In the data rows, the value 128 means zero.
Some points:
[145 122 139 127 111 184 156  85 116 114 154  96 132  96 121  97 122  89 133 171 163 133 102 163 190 117 213 141 149 150 150 127]
[139 145  89 183 114 136 110  82 174 149 137 127  72 161 101  96 148 125 114 205  90 156  91  88 139 158 167 143 134  89 163 144]
[178 143  92 168  79 147 111  90  96 166 195  86 116 101 102 164  79 119  88 110 154 115 169 137 159 177 160 165 115 166 134 164]
[110 137 132 233 111 116 180 114 107 129 130 108  91  97 104 144 115  90 109 110 107 167  89  98 124 158 166 137 156 148 151 145]
[159 147  78 137  86 170 112  88 163 127 149  82  94  89 172 140 112 103 100  90 140 122 113 107 123 122 128 163 134 190 142 137]
[151 127 101 175 111 227 194 120 108 123 139 101 117 104 126 103  89 112  87  70 112 113 115 146 120 115 163 154 104 154 140 152]
[115 151 115 138 139 160 159 116  89 203 140 119 126 167 153  83 111 105 104 128  86 170  70  66 189 177 176 108 185 153 187 114]
[114 155  93 131 148 146  73 144  89 139 166  93 125 119 111 115 116 140 132 182  98 109 120 129 150 126 185 221 113  99 130 190]
[139 148 176 225 124 170 159 169 106 135 117 126 120 154 100 120 112  80 104 121  98 166 108  74 165 170 220 132 154 131 156 132]
[152 143 134 125 120 120 134 103 124 160 140 108 138 108 130  98  88 143  91 136 109 124 123 111 159 136 130 148 147  84 131 120]
[142 131  74 168 113 194 103 103 124 170 180 139 121 118 142 124 115  90 109 108 105 191 110 134 150 158 131 146 172  98 165 130]
[128 165 144 166 149 126 105  82 115 172 144 117  82 111 118  79  95  98 122 164 132 138 121  86 199 142 149 169 191  90 163 118]
[136 162 124 134 121 161 121 117 126 204 130  95 124 109 173  87 101 109 106 108 159 144 112 154 178 182 124 136 182 133 162 134]
[170 135 168 157 101 141 126 167  99 112 142  81 115 113 124  97 128 132 104 180 125 134 104 111 159 134 145 132 164  84 126 152]
[134 129 104 160 109 131 177 111 107 117 116 136 188  90 165 131 105 139 112 123  73 192 161  70 133 171 120 110 150  88 165 149]
[131 128 108 167 123 111 137  80 115 146 163 135 118  93 107 127 112 186 103  99  95 152 107 102 154 197 137 158 145  89 217 210]
[133 140 184 130 121 137  98  99 101 164 144  97 154 132 110 107 104  92 152 127  97 173  97  92 183 141 162 188 134  85 135 167]
[175 124 138  94  80 118 101 107 133 140 160 110 145 136 108 103 123 109 108 112 115 190 103  88 167 152 126 121 142  82 148 164]
[127 182  75 157 162 115  96  85 111 153 203 117 106  93  98  81  81  81 107  87  93 187  85 130 182 138 151 222 149  93 148 121]
[162 116 126 145 160 143 118  94 107 152 161 110  70 186  91 129 100  89  90  96 112 164  90 105 149 126 128 177 132 108 139 211]
[171 154  72 135  90 178 108 104  96 179 176 105 103 130 121 135 172  81 167  77 120 162 151 186 127 120 114 182 124 117 119 144]
[174 167 101 143 126 126 114  85 198 173 144 125  87 120 141 149 166 100 116  85 109 140  94  98 145 148 142 117 121 113 161 127]
[136 134  97 147 125 173 148 110  95 206 157  89 124 115 110 178 136 112  87 121  98 111 119 114 146 151 121 124 130 164 200 163]
[188 139  96 181 124 190 105 132 138 182 154 109  83 124 103 117 104  97  78 148 158 128  93 128 151 113 132 129 167 141 129 140]
[135 166 164 224 135 134 120 148 112 174 153 120  84 123 105 123 107 110 108  88 125 149 112  70 156 238 148 126 132  96 191 118]
[145 216  78  98  89 160 133 143  99 115 134 192 128  79 149 136 151 130 166 111 157 131 166 141 117 120 134 143 132 102 117 157]
[175 136  93 154 123 147 107 115  84 206 175 157  97 143  94 115 124  85  98 112 135 158  89  75 167 198 145 121 207  89 173 164]
[173 191 149  86 104 178 107 163 110 199 148  82 142  94 105 145 130 140 102  92  97 126 101  98 135 138 126 129 129 167 149 149]
[192 130  70 163 114 156  83  88 100 190 164  95  86  89 116 167  86 104  96  84 151 136 146 118 147 148 135 116 137 189 150 168]
[194 129  67 124 131 154 109 113 159 154 192 134 127  92  94 135  96  84 106  76 141 152 151 110 118 163  93 166 136 101 203 175]
[148 177 150 158 108 172 175  90 108 100 148 133  91  75 100  89  65 125 161 183 146 145 118 162 144 144 255 142 132 118 123 144]
[117 175 144 111 121 134 144  82  99 220 156 112  97 108 122 129 141  92  71 109 104 128 129 173 158 198 153 136 144 142 143 143]
[156 190  91 133  95 130 102 148 155 138 132 163 120 142 124 122 165 108  95 139  92 124 118 113 133 168 137 164 129  91 153 138]
[174 159 135 145 181 183 113 109 108 155 133 147 111 157  75 136  93  89 147 109 108 157 103 109 178 126 126 184 134  91 123 142]
[164 230  59 171  90 120 120 117  97 163 170 172  85 115  69  91 120  78 156  68 153 132 149 178 137 158 146 174 142 121 144 125]
[183 160  98 177 108 116 112  82 178 152 152 147  81 169  95 153 165  75  90  87 112 128  81  99 156 141 143 128 126 128 200 124]
[155 138  96 140 116 134 113  83 133 123 146 179 105 139 143 129 208 103  81 147 112 144  98 105 162 147 139 128 123 119 128 200]
[171 145 108 156 108 152  89  90 115 115 171  87 141 112 118 206 122 145  95 111  95 144 161 119 132 191 137 150 110 123 198 212]
[117 160 189 172 169 112 109 103 131 139 159 179  99 153 109 101 119 102 113 159  62 147  75 116 164 200 167 130 216  98 170 131]
[117 120  79 162  91 153 152  88 126 143 137  86 107 104 160 149  99 163 113  95  97 174 117 105 129 180 158 134 124  95 184 198]
[141 159 129 175 101 166 130 101 121 175 161  92 105 156 122 121 118 116 110 124 101 139 110  84 155 169 171 127 180  95 180 176]
[174 163  71 122 127 158 105  84 108 168 255  69 117  84 144 118 116 101  94 111 109 146 120 111  94 132 141 164 166  85 145 171]
[138 167  83 156 112 157 115 174 104 156 128 113  92 117 141  98  90 125 162 252 120 156 104  89 138 158 253 250 188  92 159 111]
[175 137  79 136  97 134 187 116 105 146 130 145 135 112 152 136 106 100 142  86 124 170 142 123 140 126 109 116 132  87 127 130]
[148 147 107 124 102 201 103 121 101 102 126  85 105  84 130  88  83 112 134 223 155 154 120 175 147 125 218 147 168 132 116 159]
[122 182 107  95 113 153 110 132 134 102 175  90 121  95 176 126 161 112 142 221 124 137 135 135 136 117 118 206 135 155 131 147]
[159 138  82 140 158 155 106 105 103 103 120  92 136 134 117  99 125  89 170  93 122 219 117 138 139 138 138 209 154  90 146 136]
[155 128 170 189  94 227 100 151 103 142 125  99 137 138 112  94  98 132 106 139 110 141 119  87 154 142 154 114 158 140 135 129]
[146 214  70 206 116 149 116 167 104 137 154 159  88 112 101 148 141  84  87 100  99 140 126  94 138 196 174 168 133 118 163 131]
[123 152 137 123 153 183 164  91  98 174 133 109 112 125  82 108 111 114  95 104  63 138  93 131 180 155 209 142 138 138 154 141]
[188 128 152 145 116 132 101  92  94 171 134 150 117 135 103 110  92  85 123  99 122 213 129  92 130 134 138 111 136 105 141 158]
[ 78 196 208 125 149 127  96  77 106 190 182 109 123  96 136 100 138 119 118 134  95 183  90 105 189 115 158 191 153  89 134 109]
[154 158 195 207 122 119 114 208 102 144 144 102 133 110  95 121 122 123 107 160  95 140 113  83 158 179 162 134 153  59 156 167]
[169 154  76 132 149 126 155  95 121 151 123 109 116 177  93  94 109 109 117  85 113 183 105 110 119 136 134 154 139  96 109 224]
[158 142 118 124 158 152  88  95 181 153 150 184 115 142  76 138 129  88  81 101 120 186  99 122 149 124 100 151 164  95 142 131]
[127 146 109 167 110 137  97 122 157 118 142 118 112 115 186 119 111 174  96  87  95 127  94  93 149 218 166 159 206 122 192 146]
[141 156 103 150 186 112 109 108 115 133 157 110 100 158 114  89 107  84 125  97  95 211  66 133 162 146 161 212 152  91 149 154]
[160 106 122 134  85 229 123 108 103 206 141 124 145  85 100 132 115  94  94  70 174  94 138 142 177 132 134 139 178 125 124 159]
[100 139 131 118 161 143 142  85 135 102 138 166 136 158 154 103 149 157 110 127  62 192  88 142 140 109 178 145 151 106 149 157]
[176 179 102 131 100 118  97 140 120  92 184  89 128  80 134 150 126 126  99 160 148 139 140  99 165 133 129 206 199 128 148 138]
[152 126  75 152  84 139 158 186 102 133 149  86 138 141 128 139 153 162 131 158  97 108 100  94 145 145 203 140 103  93 139 199]
[158 120  71 114 134 148 152 105 133 136 144 112 162 134  96 128 133 148 108 102  98 181 117 125 140 139 118 121 144 117 161 230]
[180 134 103 141 113 143 103 118 154 200 161  85  86 114  91  92 107  81 109 105 143 138  99 128 218 139 158 122 202 158 147 140]
[154 112  73 124  75 140 113  97 157 143 154 134 136 136 110 135 149 116 184 102 133 144 138  93 140 137 105 133 118  92 150 144]
[124 167 131 129 144 134 109  88 131 123 130 181 107 140 151 106 128 137 149 139  78 188 148  82 179 198 144 162 204 100 148 136]
[169 167 181 221 142 103 122 197 103 151 146 110  70 125 109 104 111 117 106 174 107 147 116  89 151 199 157 134 181  87 174 126]
[119 133 164 149 139 136  80  74 117 150 149  98 130  92 140  97 111 158 127 120  95 132 139 110 161 129 129 167 132 128 147 106]
[137 177  99 129 110 212 110  92 123 147 144 136 103 134 161  89 173 142 171 129 106 150 128 174 120 131 138 198 155  97 132 140]
[145 131 115 113  93 140  92  71 156 108 126 107 137  90 156 114 103 173 128 108  77 160 139 112 123 126 115 220 148  85 132 124]
[165 163  55 190 118 195 100 147 120 157 105 150  79  94 129 109 111  84 113 117 157 138 121 122 129 166 207 162 191 117 127 124]
[135 165 154 170 157 116  94  92 109 144 145 182  72 199  98  86 123 133  89 112 105 178  85  86 157 134 148 119 160  97 204 142]
[176 177  60 173  98 177 100 129 136 116 117 129  93  70 120 135  64 157 107  58 107 142 111 118 109 183 165 170 189  96 177 148]
[161 177  77 134 110 143 106 135 155 121 145 118 129 167 122 110 165 162 134 159 116  94 106  99 139 142 147 183 122  81 126 153]
[179 221 156 163 112 179 127 181  90 200 164 110  88 118  85 145 124  98  94 108 112 139  99 109 162 152 173 117 130 158 161 146]
[199 138 141 167  88 201 106 158 103 180 144 124 132  82 115 114 103 111  98  82 172 122 121 104 152 138 161 140 172 129 120 153]
[110 122 107 131 114 147 133  86 157 137 153 125 148 105 142 116 163 118 118 116  74 160 100 140 149 160 136 116 132 106 141 145]
[141 145 150 176 107 146 115  89 109 161 148 120 135 105 117 135 103 143 100  95 120 140 100  89 198 135 194 125 177 130 158 184]
[186 138  94 157 115 182 105  95 140 190 179  92 116 119 131 118 123  90  92 112 113 164 100 106 187 133 146 122 214  96 130 146]
[195 117  84 219 116 120 131 161 110 178 152 103 106  96  73 169  92  80 106  94 139 127  98 109 132 140 109 123 137 157 160 167]
[126 114 108 114 115 162 127 100  91 126 155 108 141 109 140 118 178 111 116  90  88 163 109 135 147 148 135 118 134 101 122 202]
[146 139 127 149 159 122 108  86 127 146 191 162  76 141  94 109  95  81  93 101  89 234 120  85 141 168 152 184 140 117 148 143]
There is one direction along which these points spread out most. Take the direction at right angles to it along which they spread out most. Go by this last direction. Where along it does each point below lie, from 0 to 99? The average is 50, and the first point in the table lies past the average. One standard deviation of the points above along it is 16.
[161 177  77 134 110 143 106 135 155 121 145 118 129 167 122 110 165 162 134 159 116  94 106  99 139 142 147 183 122  81 126 153] 74
[175 136  93 154 123 147 107 115  84 206 175 157  97 143  94 115 124  85  98 112 135 158  89  75 167 198 145 121 207  89 173 164] 23
[192 130  70 163 114 156  83  88 100 190 164  95  86  89 116 167  86 104  96  84 151 136 146 118 147 148 135 116 137 189 150 168] 25
[176 179 102 131 100 118  97 140 120  92 184  89 128  80 134 150 126 126  99 160 148 139 140  99 165 133 129 206 199 128 148 138] 66
[154 158 195 207 122 119 114 208 102 144 144 102 133 110  95 121 122 123 107 160  95 140 113  83 158 179 162 134 153  59 156 167] 41
[128 165 144 166 149 126 105  82 115 172 144 117  82 111 118  79  95  98 122 164 132 138 121  86 199 142 149 169 191  90 163 118] 51
[133 140 184 130 121 137  98  99 101 164 144  97 154 132 110 107 104  92 152 127  97 173  97  92 183 141 162 188 134  85 135 167] 60
[146 214  70 206 116 149 116 167 104 137 154 159  88 112 101 148 141  84  87 100  99 140 126  94 138 196 174 168 133 118 163 131] 36
[152 143 134 125 120 120 134 103 124 160 140 108 138 108 130  98  88 143  91 136 109 124 123 111 159 136 130 148 147  84 131 120] 58
[142 131  74 168 113 194 103 103 124 170 180 139 121 118 142 124 115  90 109 108 105 191 110 134 150 158 131 146 172  98 165 130] 46
[145 122 139 127 111 184 156  85 116 114 154  96 132  96 121  97 122  89 133 171 163 133 102 163 190 117 213 141 149 150 150 127] 66
[155 138  96 140 116 134 113  83 133 123 146 179 105 139 143 129 208 103  81 147 112 144  98 105 162 147 139 128 123 119 128 200] 56
